In the data rows, the value 128 means zero.
Some points, one per row:
[147 118 138 128 148 133 118 107 125 134 124 132 120 111 142 129 117 118
 144 124 117 133 124 123]
[179 125 106 115 105 128 110 130 144 151 154 109 112 132 136 154 144 130
 151 100 137 143 124 110]
[134 129 127 121 118 125 143 141 136 130 139 118 109 129 142 137 145 144
 149 124 152 107 113 114]
[124 135 149 116 167 126 147 125 165 112 122  99 118 102 186 118 112 149
 163 125 129 111 135 102]
[126 123 186 155 190 126 114  83 102 100  62 156 169 103 136  85  77  90
 111 147  94 147 168 166]
[125 127 141 133 146 124 103 124  91 125 104 153 135 131 105 118 109  98
 124 114 116 140 140 156]
[ 98 133  89 130 106 136 145 135 142 144 144 143 123 145 106 130 151 149
 109 169 131 126  91 104]
[113 135 101 120  92 128 138 154 128 139 148 111 125 125 122 146 135 135
 124 139 146 121 110 118]
[127 134 150 119 177 127 157 116 175 105 126  93 121 100 195 114 113 150
 167 116 126 114 138  94]
[194 118 103 122 118 121 112 116 154 152 159  96 105 118 149 158 146 128
 164  91 143 155 128 104]
[144 127 151 126 163 137 131 105 132 122 105 137 133 108 157 116 109 118
 146 129 107 127 129 123]
[119 113 111  91 116 134 125 170 131 145 162 118 124 128 125 144 150 134
 109 144 144 115 121 135]
[129 120 137 128 128 129 114 122 115 125 122 155 123 148 106 121 140 121
 117 119 122 121 136 140]
[140 123 130 120 134 131  97 131  99 128 117 146 134 134 107 131 116 105
 120 105 109 140 148 150]
[ 83 127 197 199 223  88 101  76  63  79  26 188 196 113  83  50  68  42
  67 128  88 180 194 204]
[127 131 127 131 105 126 113 145 133 125 150 111 105 129 134 132 136 131
 139 130 152 123 128 121]
[168 128 101 116 110 130 111 126 138 148 152 119 106 129 131 153 136 135
 149 101 133 134 116 105]
[103 132 168 163 184 110  98 104  75 102  60 173 165 119  92  85  87  71
  93 126  97 157 160 181]
[136 125 127 117 110 138 120 138 119 135 135 148 110 153 113 136 149 138
 127 125 133 109 124 130]
[138 122  91 137 106 115 144 126 146 150 162 105  94 123 134 151 144 130
 150 106 150 142  98  96]
[125 129 120 112  97 134 141 153 127 138 145 125 122 148 118 149 149 140
 134 123 141 111 118 121]
[120 139 140 114 156 125 140 125 160 113 127 101 118 106 174 116 118 147
 146 128 130 112 132 109]
[114 115 106  92 109 137 132 168 131 150 161 118 130 133 121 143 153 139
 109 142 139 117 116 132]
[105 128 103 121  95 138 141 139 129 139 150 136 119 146 109 137 147 151
 115 149 133 123 102 115]
[ 95 133  92 129  97 141 147 133 133 137 145 137 129 149 108 132 149 150
 106 169 130 129  91 109]
[141 123 131 123 135 127  97 128  95 130 113 147 135 128 106 130 111  99
 126 108 107 144 147 148]
12 more points follow, each with its number after it:
[123 118 116 119  89 135 140 144 130 140 152 125 125 144 116 146 151 147
 123 133 139 112 115 120] 0
[121 124 101 109  93 133 141 150 127 140 158 121 131 132 120 148 146 142
 117 139 142 117 109 122] 1
[162 122 147 139 214 134 188  72 214 103 122  82 136 107 224 119 124 164
 176 109 111 133 145  73] 2
[117 131 131 115 146 122 138 137 151 121 132 103 111 105 164 121 121 141
 150 127 133 110 128 104] 3
[127 126 118 113  95 140 125 143 127 141 149 139 114 155 114 145 148 145
 131 124 130 113 116 121] 4
[192 119  89 126 114 120 123 112 161 155 163  97 103 117 149 161 157 130
 169  92 143 153 118  89] 5
[105 131  99 125 112 119 126 142 139 143 150 106 111 111 127 140 136 128
 114 134 149 127 104 126] 6
[127 131 116 115  97 139 132 144 131 139 148 132 111 144 117 146 147 151
 130 130 137 109 106 119] 7
[ 86 125 197 189 217 100 109  81  62  81  36 183 188 115  96  59  64  51
  78 133  87 170 182 202] 8
[124 124 116 109  92 137 138 150 128 137 149 123 123 145 117 148 149 144
 132 123 143 110 125 120] 9
[112 128  96 124 103 115 157 146 136 144 150 104 113 117 128 153 140 127
 136 120 145 127 102  99] 10
[168 128 139 120 135 132  92 127 115 129 109 125 140 120 127 130 110 109
 129 111 110 151 151 149] 11
Which three of these numbered points are nearest to each point below, ignoring the 3 directions in which the first points spread most? Their numbers follow each, nearest first.
[111 128 113 131 130 109 154 137 143 131 146  98 105 106 150 141 129 133
 152 117 143 121 108  97] > 10 8 6
[129 130 118 115  99 137 128 143 129 138 141 131 109 142 121 144 143 147
 135 126 140 106 113 122] > 7 4 9
[167 115 176 144 172 135 104  95 118 113  89 125 150 106 151 110  84 102
 128 129 106 155 170 163] > 11 1 0
[160 150 182 134 255 156 192  53 223  75  73  84 189 104 240  79  83 196
 167 160  86 126 173 103] > 2 11 5
[168 155 205 150 255 160 209  29 241  54  48  76 215  94 255  63  62 202
 160 163  71 138 197 105] > 2 11 5
[190 117  95 127 117 124 124 108 163 158 157  92 105 116 155 158 146 126
 166  93 142 159 121  94] > 5 8 10
[113 128 113 122 129 112 151 137 144 130 145 104 107 106 156 140 130 136
 150 115 144 115 113 100] > 10 3 8
[115 130 105 114  90 128 140 150 123 138 153 115 128 128 116 150 138 141
 116 143 142 121 115 125] > 1 8 0
[183 114 175 140 181 139 120  85 131 114  91 119 157  92 170 115  81 105
 140 129 107 157 175 151] > 11 1 0
[111 128 151 146 163 112  99 120  77 110  83 168 149 129  91 100 103  81
 105 115 105 147 157 170] > 3 7 9
[187 117  90 124 111 117 119 117 159 157 163  92 100 120 145 163 151 129
 163  89 144 151 120  94] > 5 8 10
[106 133 108 129 118 118 132 138 139 141 144 104 107 113 131 134 132 128
 119 135 148 121 109 119] > 6 3 8
[120 130 103 115  88 129 141 153 127 141 153 117 126 126 122 144 140 135
 122 141 144 120 109 120] > 1 8 3
[126 125 116 113  90 135 135 144 134 138 152 127 120 142 116 148 149 152
 126 129 138 112 115 122] > 0 7 9
[118 128 113 112  94 131 142 150 126 140 150 120 124 144 118 146 146 144
 125 129 141 111 118 120] > 9 0 1
[108 121 106 108 102 134 139 157 127 145 159 122 130 136 112 143 150 143
 112 143 142 118 116 129] > 1 3 0
Here are 12 other points, each followed by its number:
[110 130 102 118  92 140 144 146 126 138 155 122 134 139 111 145 145 144
 111 144 139 125 110 126] 0
[126 113 137 130 119 131 123 121 122 124 129 154 125 154 105 124 147 126
 114 112 122 125 136 132] 1
[108 128 101 113  91 137 144 144 132 136 155 124 135 139 108 144 147 147
 112 149 136 124 112 122] 2
[148 134 115 119 118 141 115 125 132 149 137 128 108 127 136 140 133 127
 143 128 120 121 105 114] 3
[176 123 107 118 116 126 114 117 134 149 146 119 115 122 132 149 134 125
 149  95 132 143 126 112] 4
[106 129 102 118  92 135 145 147 127 138 153 122 133 134 114 144 143 142
 111 139 141 124 108 124] 5
[145 126 137 138 122 129 106 130 143 117 143 102 104 128 145 125 136 136
 145 123 150 134 135 125] 6
[161 117 129 125 136 135 114 114 127 138 130 129 118 112 143 134 118 117
 143 119 120 134 132 127] 7
[128 144 154 125 166 142 144 117 172 104 111 120 136 131 176  98 122 169
 145 160 124 103 138 110] 8
[110 132 102 120  88 129 143 148 126 140 153 122 129 133 113 145 141 144
 116 141 140 121 109 125] 9
[136 119 121 118  89 140 136 142 140 138 148 129 118 147 124 147 161 148
 125 128 143 114 118 123] 10
[123 131 157 145 166 125 110 112  89 111  87 162 152 120 113 102 101  87
 118 131 103 138 145 158] 11
The same question for these:
[155 126 153 131 149 127 103 111 100 118 102 146 143 116 118 115 101 105
 122 112 106 153 154 157] > 2 0 7
[119 119 134 131 128 130 112 125 115 127 122 158 125 144 102 120 137 116
 113 120 113 125 131 137] > 1 10 11
[133 139 161 119 182 132 145 111 174  98 111  93 130 106 202 106 103 158
 163 131 121 114 151 106] > 2 8 0
[155 119 156 139 152 133 110  99 124 121 107 130 135 111 144 115 101 113
 136 125 110 145 154 141] > 7 2 4
[ 93 131  88 131 102 135 148 142 136 144 143 133 138 142 103 130 156 148
 100 175 142 128  96 115] > 4 2 0
[140 135 136 130 112 130 106 141 139 120 140 110 105 133 140 126 133 134
 142 133 145 119 133 123] > 6 10 11
[134 123 119 112  91 141 133 145 133 140 153 130 118 149 119 148 158 148
 128 125 140 107 119 123] > 10 1 11
[151 126 152 141 142 129 109 119 135 110 120 112 119 123 147 115 113 120
 145 124 130 145 147 138] > 6 10 0
[118 113 109  95 109 135 135 164 132 143 161 118 132 131 121 145 152 137
 108 141 143 118 124 136] > 0 2 5
[142 135 161 122 200 135 158  99 191  99 109  85 131  98 216 106  99 159
 171 119 118 115 153  97] > 2 4 0
[132 123 114 112  87 137 141 142 136 142 153 129 118 149 118 147 158 148
 126 132 139 113 112 119] > 10 1 2
[149 151 201 139 226 153 163  77 196  72  71 100 179 123 221  72  84 185
 150 163  94 119 173 128] > 8 10 2
[145 125 143 127 158 136 122 111 128 128 113 139 131 112 144 124 111 116
 145 126 111 129 124 126] > 3 7 11
[135 154 164 126 214 157 162  89 199  79  88 105 171 122 208  78 100 187
 154 171 101 112 156 100] > 8 2 4
[110 131 144 140 154 117 102 126  79 119  99 160 140 131  98 109 109  86
 114 118 107 140 141 159] > 11 9 3
[180 124  98 115 105 128 108 126 145 152 152 104 109 125 136 154 142 129
 156  97 136 143 121 104] > 4 2 0
